(in the rows, 128 means zero)
One turn or mirror swaps these rows in pairs. Which row does each one swap with?
The rows were stretched afterwards, more along some directions than others.
Z_740: [116  83  95 133  87 101 142 105 101 114 110 128 130 126 114 130 164 129
 127 113 133 129 141 148 137 105 143 155]
Z_352: [131 110 105 134 180 147 145 117 130 106 113 156 108 118 130 117 127 120
 114 164 143 139 172 120 136 144 139 104]
Z_24: [124  85  74 150 121 116 177 114  87  99 103 162  92 124 124 130 144 131
 125 103 148 105 155 144 134 108 143 133]
Z_963: [143 115 142 145  99 113 147 157 137 117 155 121 128 114  90 124 157 102
 116  97 139 117 115 133 149 113 101 167]
Z_135: [121  84  95 130  95 100 147 112  96 109 109 141 129 120 115 131 163 130
 123  97 134 128 145 156 137 100 140 153]
Z_907: [129  80  75 147 114 127 184 118  99  92 101 154  97 125 113 138 149 122
 126  96 150 105 160 140 135 109 137 139]
Z_284: [150 106 140 160 147 140 110 120  99  98 135 125 138 124 130 132 153 137
 108 115 165 120 128 122  97 111 117 132]
Z_242: [133 125 124 121 104 139 174 130 130  87 102 117 150 126  81 155 134  89
 135 119 116 135 125 157 128 106  81 151]
Z_561: [118  93 142 149 143 119 119 130 114  95 165 150 135 138 147 117 163 107
  91 116 152 108 100 120 123 122 153 164]
Z_306: [123  89 160 148 155 135 117 120 115  79 177 152 141 135 150 126 159  98
  96 127 156 111 127 122 132 135 157 170]
Z_211: [133 104 121 146 145 144 154  97 112  60  97 140 121 128 119 146 126 107
 145 144 130 133 179 147 113 102 117 139]
Z_243: [110 109 147 118 115 109 115 114 136  96 142 132 152 115 123 120 157  94
 115 164 106 162 143 158 153 132 141 168]
Z_890: [130 103 105 129 190 138 145 116 112  98 115 164 113 110 146 121 124 122
 109 156 149 151 163 138 143 137 153  97]
Z_741: [129 118 142 114 157 142 160 137 143  76 152 141 126 119 136 119 128  83
 127 166 121 156 128 146 169 136 113 151]
Z_777: [119  96 143 160 162 136 112 106 100  76 160 152 120 129 163 122 163 108
 102 134 150 116 117 109 118 121 152 163]
Z_772: [140 100 138 149 156 144 122 117  95  93 130 125 133 128 142 132 141 134
 111 117 168 119 128 126  95 107 119 127]
Z_717: [129 108 155 134 109 115 143 159 130 115 173 134 138 129  99 124 164  98
 108  95 142 109 101 125 143 119 118 176]
Z_641: [128 126 135 113 165 149 166 138 133  77 148 144 129 126 145 120 117  94
 123 173 131 142 133 152 162 135 111 131]
Z_430: [139 111 124 127 155 136 160 127 136  98 117 142 113  97 106 127 122 106
 131 165 135 157 184 129 150 127 127 122]
Z_118: [118  86 107 140  94 101 125 106 101 109 113 134 135 125 112 130 161 130
 124 115 130 127 147 149 127 104 144 160]
Z_363: [128  77  74 145 113 128 183 117  99  95 100 154  97 128 114 135 144 122
 125 101 153 102 157 127 133 111 145 145]
Z_96: [117  84  93 133  94 106 142 112  99 116 109 136 128 123 118 130 165 132
 122 107 129 127 149 155 135 104 138 146]
Z_902: [131  97 153 149 152 128 124 132 115  93 169 151 128 130 142 127 168  99
  91 106 147 108 102 116 119 123 143 170]
Z_164: [123  78  93 147  97 106 149 115  89 109 112 140 122 128 119 133 168 132
 122  97 144 113 140 148 129 106 144 149]
Z_993: [151 120 153 159 132 137 115 133 125 114 136 128 153 113  90 141 151 109
 101 112 144 127 121 115 103 125 115 152]
Z_909: [148 113 119 137 134 126 147 129 137 113 122 134 116  98 102 123 135 117
 130 151 134 147 174 133 145 123 116 131]
Z_514: [126 109 147 139 107 117 138 151 122 121 166 127 128 131 114 122 159 100
 110  89 135 116  91 122 152 126 118 175]
Z_653: [145 126 152 151 127 141 129 144 129 110 137 130 146 112  81 144 149 103
 109 121 143 124 129 104 105 128 111 156]
Z_48: [126 121 136 120 169 145 166 141 144  66 141 143 130 124 137 123 130  79
 129 159 119 148 136 150 166 129 108 140]
Z_737: [127  90 148 159 175 142 115  96  99  56 152 160 131 129 159 126 142 108
 103 157 155 123 160 131 112 123 161 150]
Z_297: [152 117 154 146 138 133 117 139 115 103 142 136 154 102 102 141 153 112
 102 114 149 137 128 119 109 112 119 150]
Z_844: [133 116 127 131 154 146 159 138 118  85 137 130 115 133 137 118 127 119
 121 131 149 123 127 140 138 115  97 127]
Z_184: [146 104  89 150 133 142 199 132 123  87 105 156  96 118  94 150 137  93
 136 103 139  98 159 128 126 116 115 146]
Z_441: [146 115 117 151 137 137 167 105 111  63 100 134 119 121 120 151 132 103
 148 134 125 131 168 157 108  90 104 139]
Z_181: [140 127 106 120  99 133 172 137 126  93  99 119 146 124  91 153 143 100
 127 113 113 133 122 166 125 100  80 148]
Z_294: [127  83  86 144 120 142 204 121 108  85 100 153  97 119  97 147 129 106
 139 106 152 105 163 123 138 116 135 147]
Z_886: [130  95 145 153 141 118 125 128 109  92 169 153 134 131 140 114 164 108
  91 111 157 104 107 118 131 134 156 166]
Z_682: [128  99 149 159 156 139 109 119 110  85 169 158 136 140 146 119 153 110
  90 132 157 110 122 113 126 142 164 165]
Z_749: [114 114 152 105 155 138 161 141 156  76 148 144 141 118 121 124 130  73
 130 175 115 162 147 148 168 130 118 148]
Z_14: [123  93 150 160 175 154 116 108 104  63 154 154 131 134 158 125 149 109
 105 149 153 126 145 113 115 131 156 152]
Z_541: [121 110 144 116 137 117 120 122 152 101 149 139 156 105 126 119 148  84
 106 167 105 169 139 150 165 138 147 161]
Z_970: [136 132  99 126 109 126 161 143 118 103  98 127 149 130 100 149 149 104
 119 106 112 135 103 171 130 103  89 138]
Z_807: [119 123 141 110 156 144 160 144 150  84 151 136 126 126 133 118 128  89
 123 166 122 153 122 139 163 135 109 146]
Z_80: [147 110 144 165 147 130 104 123 101 107 137 130 142 124 126 131 159 131
  98 107 159 116 117 121  92 115 126 133]
Z_18: [117 114 158 103 138 123 142 134 147  95 147 141 148 117 118 117 142  84
 122 171  99 166 136 153 172 147 133 158]
Z_861: [125 100 149 151 118 119 118 139 121 108 176 134 135 133 127 117 173 104
 103 108 144 111  88 121 137 133 134 179]
Z_304: [123 122 152 108 147 133 136 135 151  90 157 146 154 116 119 119 130  86
 117 179 110 166 146 153 175 148 134 157]
Z_996: [123  84 157 150 164 137 127 108 109  78 156 156 128 136 153 119 149 104
 101 130 149 112 123 117 124 142 166 158]
Z_835: [142 126 115 121 109 133 166 138 128  90 102 121 156 124  92 153 143  97
 135 114 110 139 127 174 125 100  81 144]
Z_123: [145 110 119 143 138 148 171 107 120  65  96 134 123 120 115 153 129  94
 137 128 124 131 169 150 114  98 102 138]
Z_447: [142 115 115 130 130 142 182 113 128  70  94 126 130 118 107 153 123  90
 145 140 118 136 159 160 122 105  97 139]
Z_448: [114 122 146 110 143 127 137 123 153  89 147 136 140 105 125 123 146  75
 128 180  98 170 139 148 169 132 121 160]
Z_399: [132 108 147 150 108 115 133 146 128 115 174 139 138 126 113 121 164  99
 101 109 145 102 102 129 147 134 134 173]
Z_552: [123 125 143 107 150 126 137 138 151  93 158 148 142 119 136 118 139  82
 109 179 106 157 144 156 172 142 126 157]
Z_617: [115 116 144  91 155 138 158 142 155  91 147 145 133 117 122 122 139  75
 120 172 107 167 140 144 179 141 118 151]
Z_580: [118  89 143 155 168 139 123  90  99  56 140 154 118 130 165 123 142 111
 113 153 147 125 157 132 111 125 160 150]
Z_450: [114 105 146 116 126 115 112 116 141  98 149 138 159 116 118 119 151  92
 108 175 113 157 151 154 155 137 146 164]
Z_374: [137 116 111 140 135 147 172 109 120  69  92 134 120 131 110 145 129 102
 142 131 122 124 166 147 109 104  95 141]
Z_620: [121 126 148 105 157 137 158 138 149  80 148 141 142 122 124 115 128  85
 127 178 112 156 143 154 165 146 113 142]
Z_378: [130 114  93 106 110 127 162 144 110 106 108 133 149 129 107 144 156 110
 116 106 125 136 106 157 142 109 102 144]
Z_801: [131 100 108 130 177 144 150 117 113  99 114 159 112 111 132 120 119 127
 117 162 148 153 176 130 147 137 146 107]
Z_91: [146 116 124 140 123 118 151 139 141 118 122 132 115  98  92 127 142 104
 129 137 128 145 168 138 147 118 112 138]
Z_365: [129 123 132 111 167 141 171 145 137  85 144 148 117 132 136 117 124  93
 119 149 131 137 131 145 161 127 110 131]
Z_512: [124 100 138 144 116 118 134 144 123 103 166 135 137 130 124 120 166 102
 101 104 145 105  94 115 140 122 135 181]
Z_234: [126 102 150 149 125 119 127 147 126 103 174 140 131 127 127 120 170 101
  98 104 147 118  91 120 143 127 137 174]
Z_520: [127 119 141 124 160 144 170 142 134  86 146 139 112 127 133 123 122  88
 135 135 122 140 134 146 165 131 103 138]
Z_418: [128 101 137 161 163 151 128  83 101  59 122 152 116 121 148 137 140 104
 123 153 134 139 168 133 113 109 136 146]
Z_427: [106  98 126 124 109 113 113  94 119 111 129 132 143 111 125 123 157 114
 119 154 110 157 148 152 144 118 142 162]

Z_996 swaps with Z_18
Z_620 swaps with Z_886
Z_14 swaps with Z_541

